One turning vector, and how many steps it has turned
The counts run from 0 to 258.
[ 21.0 -10.8  -5.7   0.5  -0.7  17.1  -9.1  -5.5  13.2  18.5  -1.1   3.5
  -3.4  -8.0  -0.8 -19.3  18.8 -16.1 -24.0 -14.3  14.8   6.1  -8.7  41.7
   6.4   3.8  -9.7   8.2 -10.8  16.0   2.2  -7.2]  250
[ 19.6 -12.2  -0.4  -4.2   4.4  27.9 -14.3   5.5  -1.4  19.8   5.0  -9.1
  10.5  -6.5  -1.5 -21.1  16.8  -9.6   5.3   6.3  -7.4  -7.0 -16.8  36.5
  -4.4 -19.3  -5.6   1.4   3.8  16.4  18.4   2.2]  247
[ 11.7  -2.1  -4.3  -5.4   7.2  22.9 -15.2   7.1   8.9   8.8   9.6  -5.6
   8.7  -2.2  -3.8 -20.3  22.4 -10.0   6.8   1.1  -3.1 -12.6 -20.6  40.7
  -0.1 -22.8  -3.4   6.8  -0.7  15.1  20.2   3.7]  246
[ -3.8 -14.7   4.6 -16.3   6.5  -0.4  -3.8 -10.8   9.3 -20.0   9.1   0.7
   3.5  21.7   5.7  38.3  -4.8  20.4   6.9   4.2 -20.4 -27.6  10.5  -3.8
 -11.5  10.4 -10.5  -2.4   3.1  -6.0  23.5  15.2]  131
[-19.6  -4.5  14.7  20.2 -13.6   0.3   9.1   0.4  -9.7   0.1  14.7 -31.5
   0.8  -2.7   7.1 -10.3   7.9 -26.0  -6.8  14.8 -16.4   1.1   9.5   4.9
   1.3  -3.9 -33.0 -16.8   0.6  14.2 -13.8  -3.4]  94
[-13.0  -3.7 -13.8 -26.0 -22.3   3.1 -11.7   4.5  12.0  13.3   7.9  14.1
  21.1  -3.0  -8.2  13.7  10.3  18.7   5.9 -19.4   2.3   3.3   7.2   2.7
 -14.6  12.7 -22.9  -0.4   7.1  12.4  -9.5  25.3]  50
[  7.2 -10.3 -22.3  -4.1  -2.1  -7.2  16.5  -7.2 -17.5 -16.6 -11.3  -3.2
   9.1   3.2   1.7 -18.3 -12.1  17.2  -2.8 -23.8  18.2   6.6 -27.8  21.4
  23.5  16.7  12.1  -3.0 -15.8   0.6   2.2  -7.6]  26
[ -1.7 -11.0  -2.9 -14.2   6.1  11.5 -11.3   5.9  -8.3  31.0  -2.9   1.2
  28.2  -2.2 -12.9  -4.1  24.2  20.6   5.5 -11.0  12.5  -0.8   7.8   8.8
  -2.0  18.0 -22.7   7.9  25.2   7.4 -16.1  22.3]  56
[  5.5  -9.6 -26.7   3.4  13.0   7.5  -6.6   7.0   5.3  -5.1   7.5  -3.6
  15.3 -10.9   3.3 -16.9  24.6   0.8  19.0   3.7  -5.1  -1.5 -18.4  14.0
  -8.3 -18.4  -5.7  29.9  -3.6  15.4  10.8  24.7]  240
[ -0.2 -17.1 -16.9 -18.7 -23.9  10.5  -8.4   3.1 -16.5 -12.0  -0.3   3.9
  -3.1   7.4  -3.9  -7.1 -19.6   4.7   2.2  -9.9  14.5   4.9 -16.7  11.2
  43.9   8.5  15.2  -8.7  -2.2   0.9   2.9  -9.8]  32
[  8.9 -20.2 -26.1   0.6   0.8  14.5  -9.0  10.2   6.7   5.8   2.4  -4.8
  17.0 -20.8   1.8 -13.1  20.7  -0.6  23.5  -0.4  -2.6  -0.5 -21.0  10.6
  -5.0 -17.3 -15.5  24.5  -0.5  17.7   9.6  27.5]  241
[  6.4 -18.9 -15.3  -4.5 -12.8  18.4  -5.5  -0.8  20.3  11.8   6.8   5.1
   5.0 -24.2  -9.7 -17.1  24.4 -16.1  13.1 -15.2   7.0  -4.5 -23.7  13.9
  10.8  -7.4 -18.2  18.6  -8.5  10.7   6.8  17.6]  243
[  3.2 -21.6 -15.2   1.9  -9.3  -3.5  23.9  -7.7 -20.2  -5.4  -6.2  -4.1
  13.6  -6.7   2.1 -20.2  -9.0  19.3  -1.5 -20.3  17.0  11.1 -27.3  17.8
  15.9  20.4   5.2 -12.6 -13.3  -4.1  -1.4  -5.2]  25
[-19.9 -12.6 -11.5  26.3  -6.4  -4.5   7.0  12.7  -1.6   6.1 -11.0 -11.5
  -4.9  -9.2  13.7 -12.2   9.5 -19.9  -2.9  -1.8  -9.3  -5.5  32.4  -2.6
   8.0 -11.3 -40.0   1.9   5.6   7.1  -9.9  -7.3]  88
[ -8.6  -7.8  17.7 -10.1 -14.2 -11.4 -17.8  -5.1 -38.4   9.0 -17.9 -12.5
  -2.1 -16.1  26.9  -2.9 -24.7  12.4   1.4  -1.2   0.0 -18.1 -16.4 -20.0
   5.2  -2.5   7.1 -12.8   8.5  -1.3  -2.4 -17.8]  113
[ -0.9   9.6  15.3  -4.0 -15.0 -24.3  -0.7 -11.5 -24.5  -7.9 -24.9  -6.9
  -3.6  -9.0  18.1  -7.3 -11.4   3.1 -19.3 -18.7  20.8 -12.4 -21.7 -10.2
   6.7  24.5  -9.3   9.0  -9.0   3.6  -1.7 -20.1]  109
[ -1.9   0.4 -32.6  -2.2   1.7  -4.1 -11.9  -0.2  -2.3 -11.9  31.6   3.3
  15.5 -22.4 -11.1  -4.4  -0.2   0.5  26.6   5.5  -6.8   4.4  -3.9  -3.0
 -16.5 -28.1   4.6   9.4   2.3   4.4   6.6  28.6]  234
[-20.5 -10.5  -1.4 -18.3  -7.9   5.3  -6.8 -15.7   6.1 -19.2  17.0   2.0
 -17.8  11.0  29.0  28.6 -10.2   9.2  -8.1 -16.1  -7.7 -14.5  -4.5 -19.5
  21.6   7.2  16.4  -3.7  -8.2 -10.4 -21.6  -8.8]  122
[ -3.8  -2.5   0.4 -17.4   8.8  12.1 -12.5   9.5 -11.7  24.1   2.3  -0.8
  34.0   2.9 -13.8  -1.5  20.9  23.2   9.4  -0.3   0.8  -6.1   6.3  12.6
 -10.8   7.6 -18.3   4.6  24.2   9.0  -8.2  23.1]  55
[ -0.7  -8.3   7.0 -17.6  13.8 -21.6 -18.8 -27.9   7.0   8.1   6.1  16.8
  -2.7  -6.1 -28.0   8.6 -13.0   2.5 -14.1  -3.0  10.1  -4.5  16.2  -4.8
  15.1  11.7 -12.9  17.6  15.1 -11.7   7.8  19.7]  141
[ -8.1  -7.5   0.4  -3.3  11.6  -1.3 -22.6  -4.9 -24.8 -14.6  -7.7 -11.8
 -12.4  11.6  44.3   8.4 -13.0  20.0  -7.5  -4.0  -6.2 -10.8  -1.5 -16.7
   4.4  -3.5  18.6   2.6   3.5   2.2 -11.8 -14.7]  118
[  3.8 -20.7   7.9 -14.7   7.0 -21.3 -15.0 -24.3   2.9  15.0   0.6  14.8
  -0.1  -9.8 -19.9  11.4 -11.3   8.8 -11.9   5.2   4.8  -5.4  20.4  -7.7
   7.0  19.0 -23.5  11.5  24.1 -11.5  10.3  21.9]  140
[  8.9 -22.0 -20.1   2.6  -9.5  12.0  -7.2   3.1  11.6  10.9   5.6   0.3
  12.1 -26.2  -1.9 -13.6  21.7  -8.3  20.5  -6.9   0.2  -3.2 -21.3   8.3
   3.8 -11.4 -20.1  17.5  -2.0  13.2   8.2  24.9]  242
[ 13.6  -6.8 -33.3  11.7   2.9  -1.2 -18.0  -4.7 -23.4  -2.8  27.5   7.4
   5.8  -7.1 -18.6 -11.7  -8.6  13.8   5.3  15.2   1.4  11.7  19.4  -6.1
 -19.9 -10.8   6.2   1.4  11.0  -7.1  11.7  15.3]  228
[ -3.3 -24.3  13.3  14.2  11.0   2.5  18.1  -4.4  29.8  33.9  -2.2  22.4
  -5.7 -11.6   3.6 -13.7  18.9  -4.4  -6.6  -6.3   0.1  -3.6   3.6   6.9
   7.7 -11.6  -0.1  -6.9  -6.2 -11.9  12.2 -26.4]  166
[ -8.6   7.9  13.0   2.0 -11.4  -6.0 -14.1   3.8 -20.6  15.0  -8.9  -6.0
 -14.1  15.0   1.8 -20.4   2.6  15.1   9.9  -4.5  -5.9  22.2 -20.7 -33.7
 -17.7 -18.3   6.3 -17.9   8.6   9.1   9.8 -10.8]  196
[ 10.5  17.8   0.6  20.0  -5.3   8.8   8.7 -16.2   0.8  -8.7  23.4 -17.4
   1.2  16.6   4.8 -33.2   5.4   2.5 -25.1 -18.1  -2.1   6.0 -23.3  13.3
 -13.1 -18.8   2.5 -10.9 -13.0   0.9   0.6   0.5]  14
[ 18.8  -5.0  -1.0  -7.8 -12.2  12.5  -0.3   1.0   0.2  30.8   0.4   1.9
   8.3 -28.1  -0.5  -0.6  -2.6 -12.4 -12.8  -3.1   9.9  14.0   4.9  40.9
  -4.5  -5.3  -4.9 -26.7  -9.8  13.5  -8.0 -17.3]  255
[  8.2  13.8 -11.9  -0.3   0.2  -8.9  14.8 -14.0  -8.7 -16.0   4.1 -21.9
  20.9  -2.5   2.1 -10.8  -6.9  11.2  -0.1 -23.6   3.4  -2.4 -30.9  22.9
  -3.2  -8.5  11.6 -28.0 -20.4   0.6  10.6   0.0]  21
[  7.5   2.5   8.9  21.6 -35.3  13.7   7.3 -14.8   8.7   9.3  22.9 -11.6
  -8.3  -2.0   3.6 -34.3  -1.5  -9.0 -14.4 -20.5   1.0  10.1 -18.4  -2.3
  -6.4 -17.8 -14.0 -17.9  -8.3  -1.2  -7.1   3.5]  12
[-21.6   8.2  -9.7 -31.3 -18.2   4.5  -8.6   4.1  17.7  11.9  14.9  18.9
  20.3  -0.3 -16.3   6.5  16.9  16.7   4.6 -26.3  10.1  -6.8   2.5   7.9
  -4.0  14.0 -18.1   0.5  10.6   4.8 -10.7  21.8]  51
[  1.3  -2.6  24.4   4.1 -18.5 -21.9   1.6  -6.2 -37.7   3.5 -24.7 -14.1
   8.1 -11.3  20.3 -10.3  -7.4   8.2  -7.0   6.2   5.9 -10.4 -19.0  -9.5
 -12.0  24.5 -13.8   0.7  -6.0  10.0   1.8 -11.0]  107
[-14.9 -14.2  15.5  -8.8 -17.1  -6.5 -11.4  -9.5 -36.8  12.5  -8.7  -3.0
 -10.2 -13.9  27.1  -5.6 -20.0  10.4  -4.0  -6.9   6.3 -13.6  -8.7 -19.7
  13.0   9.9   8.2 -12.6   6.6  -7.0 -11.4 -21.1]  114
[-15.5  12.3 -21.5 -20.1 -11.3   3.9 -15.5   9.8   6.3 -12.9  22.5  25.6
   9.2  30.1  -0.8   5.8  12.4  23.9 -12.1  -9.7  -2.7   6.8   2.8  12.3
 -21.0  14.7   2.4  11.1  -1.6  17.1  -2.2   9.8]  46
[ -9.0 -26.2  -0.5  -4.2  -9.0   7.4 -17.5  -9.6  -9.8  -4.2  -3.3  -7.6
 -17.4  -4.8  42.4  22.1 -18.3  13.3  -3.3  -5.0  -7.5  -6.2   3.5 -29.3
  10.8   5.8   5.4  -9.8  -3.4   0.8 -19.3  -6.1]  120
[ 15.1 -17.2 -25.3 -11.7  -6.7   1.0  -5.4   4.6 -27.9 -14.7 -24.6 -17.2
  12.3  -3.5   8.1  -3.6 -23.4  15.8  14.1  -6.3   4.9   5.8 -15.6  14.1
  21.9  -2.5   4.8 -14.3  -4.5  11.1  16.7  -1.0]  29
[ 18.6  19.9   2.0  20.1 -13.7  16.0  -5.3   2.0   3.6 -10.0   0.6 -17.3
  -8.0   9.4   6.4 -25.6  -3.5  -8.6  -6.6 -11.8  -9.0   0.0  -8.4  -3.5
 -12.8 -47.4 -15.2  -2.0  -1.0   3.0   7.8  14.8]  9
[ 13.4  21.7  -0.8  21.6 -11.7  16.2  -2.1   1.4   9.1 -15.7   0.6  -9.7
 -12.2  15.7   3.2 -29.3  -1.8 -15.3 -11.6 -18.6  -4.0   2.6  -9.5  -3.1
  -2.7 -41.6 -16.9  13.7  -1.5   2.0   3.5  12.0]  8
[  0.0  19.6  16.6 -16.5  -1.2 -21.4 -13.8  -5.5 -29.8 -13.2 -24.4 -14.8
  -1.1  -4.2  22.2  -3.9 -18.8   9.2  -6.5  -9.5   4.3 -23.8 -17.5  -7.7
   7.0  -4.5   5.6  -0.6  -3.1   3.7   8.6 -17.3]  111
[-10.6   7.6   0.4 -21.9  14.3  10.6 -13.2  14.6 -12.3  13.9   6.6   3.5
  32.1  11.2 -12.8  -1.3  19.8  24.5  11.8  -4.0  -3.3 -12.0   3.9  15.0
 -12.3   0.5 -11.9   3.4  19.9   8.3  -4.4  23.8]  54
[ 34.6  -5.2 -20.5   6.1  -3.6  17.9 -13.7  -4.2 -12.2 -16.0  -1.8  -6.6
  -0.4  10.1 -18.9   4.5 -20.6  22.3   1.8   2.4   8.3  -3.6  22.7  -6.5
  -5.5  -2.6   2.9  -0.4   8.7 -19.1  30.7  13.7]  221
[ -9.4  -7.5   7.5   3.2  17.7 -12.7  21.2  -6.6  27.8  11.5  -3.8   4.3
 -12.4  -4.7  -6.9   3.7  -3.4 -16.9  -8.9  -7.1   4.2  20.9  13.0  14.8
  22.4 -19.3 -10.4 -26.9  -9.9  -9.8   1.3 -21.9]  173
[ 15.7  11.0   5.6  -0.1  33.7  -5.2 -21.7  -7.5  10.6  -3.7   8.4   9.4
   4.0 -22.5   0.0  10.8  -3.1  -5.6  -2.3  30.6  -4.7   4.5  -3.0  -9.6
  -7.2 -17.8  12.5  30.6   8.3   2.0  -8.6  20.3]  150
[ 19.9  19.7 -11.7   9.8  -2.4  19.5  -2.6  -1.6  12.5  12.1  -1.0   6.6
   7.4 -32.5 -16.1  18.5   7.1 -26.4  -2.8   3.4  13.9 -10.2  10.5  -2.8
   3.2  26.8  16.1   5.7  -9.5   1.5 -20.5 -11.7]  70
[ 10.8   5.2   7.0  -3.7   6.8  25.1 -16.2  -0.1  -0.6  29.6   5.5  -9.5
  13.6 -20.9 -26.6   1.0  14.5 -10.6  -1.9   1.6  13.0  -5.0   6.7   6.2
  18.5  20.1   0.5  -2.0  18.2  -1.8 -30.1   8.0]  63
